Each row has a name. Each piece below is followed by the name of the row it came from. Each question is about the rows just above it.

(44): [-6.3 24.4 55.5 76.1 16.8 20.6 87.2 77.8 32.2]
(199): [-25.0 -49.6 -42.0 -17.3 -47.6 -31.4  -3.2   7.8 -56.6]
(49): [-19.9  43.7  20.0 -72.2  47.2 -45.4 -90.6 -92.5  62.7]
(150): [-25.0 -49.6 -42.0 -17.3 -47.6 -31.4  -3.2  67.2 -56.6]
(37): [-17.2 -46.7 -57.3  -9.1 -52.6 -38.5   5.1  14.4 -52.4]
which: [-25.0 -49.6 -42.0 -17.3 -47.6 -31.4  -3.2  67.2 -56.6] : (150)
[-6.3 24.4 55.5 76.1 16.8 20.6 87.2 77.8 32.2] is in which row? : (44)
which: [-25.0 -49.6 -42.0 -17.3 -47.6 -31.4  -3.2   7.8 -56.6] : (199)
which: [-19.9  43.7  20.0 -72.2  47.2 -45.4 -90.6 -92.5  62.7] : (49)

(83): [-18.2  79.6 -10.6 -49.8   7.3  -7.3  23.5 -54.0   4.0]
(164): [-19.2  -9.6  -0.6  23.4  11.9 -17.9  96.8  12.3  32.7]
(77): [ 32.0  15.6 -24.0  38.1  17.6 -22.6  27.5  -3.7 -20.8]
(71): [-18.2  79.6 -10.6 -34.9   7.3  -7.3  23.5 -54.0   4.0]
(199): [-19.2  -9.6  -0.6  23.4   3.0 -17.9  96.8  12.3  32.7]
(191): [  0.1 -20.0  29.2  17.8  11.5   3.4 -20.1  23.2 -23.0]
(44): [ 26.2  21.6   7.3 -25.7  -9.0 -43.5 -10.1  39.0 -66.1]
Where do [ 26.2  21.6   7.3 -25.7  -9.0 -43.5 -10.1  39.0 -66.1] appear? : (44)
Where do [-18.2  79.6 -10.6 -49.8   7.3  -7.3  23.5 -54.0   4.0] appear? : (83)
Where do [-19.2  -9.6  -0.6  23.4  11.9 -17.9  96.8  12.3  32.7] appear? : (164)
which: [-19.2  -9.6  -0.6  23.4   3.0 -17.9  96.8  12.3  32.7] : (199)

(199): [ 67.2  31.8  -0.6 -34.2   0.2   0.2  -9.0 -47.8   6.1   2.1 -48.2 -39.7
   1.6  -1.0   2.3]
(37): [ 10.1  38.2 -34.9  14.0  -2.5 -20.0 -20.5   3.1 -14.3 -37.8   8.6   9.4
 -19.3 -26.4 -14.6]
(44): [-29.5  -1.0  35.7   0.3  12.5  25.2  19.7  -0.1  27.8 -41.8 -16.0 -12.7
  23.3  29.2  23.6]
(100): [ 73.8  35.2  27.9  -9.7  24.4  16.5  24.7 -12.0  18.5   6.2 -24.8 -10.8
   5.1  31.7  12.8]
which: [ 67.2  31.8  -0.6 -34.2   0.2   0.2  -9.0 -47.8   6.1   2.1 -48.2 -39.7
   1.6  -1.0   2.3] : (199)
Which row holds [ 73.8  35.2  27.9  -9.7  24.4  16.5  24.7 -12.0  18.5   6.2 -24.8 -10.8
   5.1  31.7  12.8]? : (100)
which: [-29.5  -1.0  35.7   0.3  12.5  25.2  19.7  -0.1  27.8 -41.8 -16.0 -12.7
  23.3  29.2  23.6] : (44)

(77): [ 18.6  11.3 -14.5  28.1 -26.8  12.8 -24.3 -13.7  12.8 -11.1 -71.3  42.8]
(191): [ 10.5  52.3 -20.6  12.4 -15.2  -2.1 -23.6 -20.9  12.0  -8.9 -26.8  12.0]
(100): [-14.4 -36.9   1.9  -1.4   8.6  -5.4  12.8  16.0  -7.9  14.9 -46.0  25.7]
(22): [ -2.1  60.3  -7.6   4.2  -9.5  -0.9  -8.9  -3.4  -0.3   6.4  52.8 -39.1]
which: [-14.4 -36.9   1.9  -1.4   8.6  -5.4  12.8  16.0  -7.9  14.9 -46.0  25.7] : (100)
[ -2.1  60.3  -7.6   4.2  -9.5  -0.9  -8.9  -3.4  -0.3   6.4  52.8 -39.1] is in which row? : (22)
which: [ 18.6  11.3 -14.5  28.1 -26.8  12.8 -24.3 -13.7  12.8 -11.1 -71.3  42.8] : (77)

(83): [  1.1  35.7   0.7  62.5   5.6   5.0  -0.4 -17.9  -1.0   7.3  31.6   4.1
  -6.5   4.1 -12.8]
(100): [ -6.2   4.9 -12.2  10.4  -0.4   9.5  24.6 -10.3  -1.9  -5.1 -22.1 -13.3
  -5.5  14.0  -4.5]
(164): [-48.1 -32.0 -18.9 -33.3   6.3 -16.7 -89.6 -24.4  29.8 -20.0 -39.8   1.7
   5.8 -13.9   2.3]
which: [-48.1 -32.0 -18.9 -33.3   6.3 -16.7 -89.6 -24.4  29.8 -20.0 -39.8   1.7
   5.8 -13.9   2.3] : (164)
which: [ -6.2   4.9 -12.2  10.4  -0.4   9.5  24.6 -10.3  -1.9  -5.1 -22.1 -13.3
  -5.5  14.0  -4.5] : (100)
which: [  1.1  35.7   0.7  62.5   5.6   5.0  -0.4 -17.9  -1.0   7.3  31.6   4.1
  -6.5   4.1 -12.8] : (83)

(150): [ 26.8 -45.1  16.8 -22.8 -32.8]
(191): [-2.0  0.7 -6.0 33.0 37.5]
(49): [-20.3   8.7 -10.2 -26.1 -20.1]
(100): [-33.5   5.8   2.4  28.4  -2.1]
(83): [  3.9 -72.0   4.6 -41.9   8.0]
(37): [-16.5  -6.1  -8.5  -7.7  -9.4]
(44): [-49.2 -12.0 -15.2  18.4 -24.8]
(22): [ 36.0  32.4   0.2 -17.4  62.4]
[-20.3   8.7 -10.2 -26.1 -20.1] is in which row? : (49)
which: [ 36.0  32.4   0.2 -17.4  62.4] : (22)

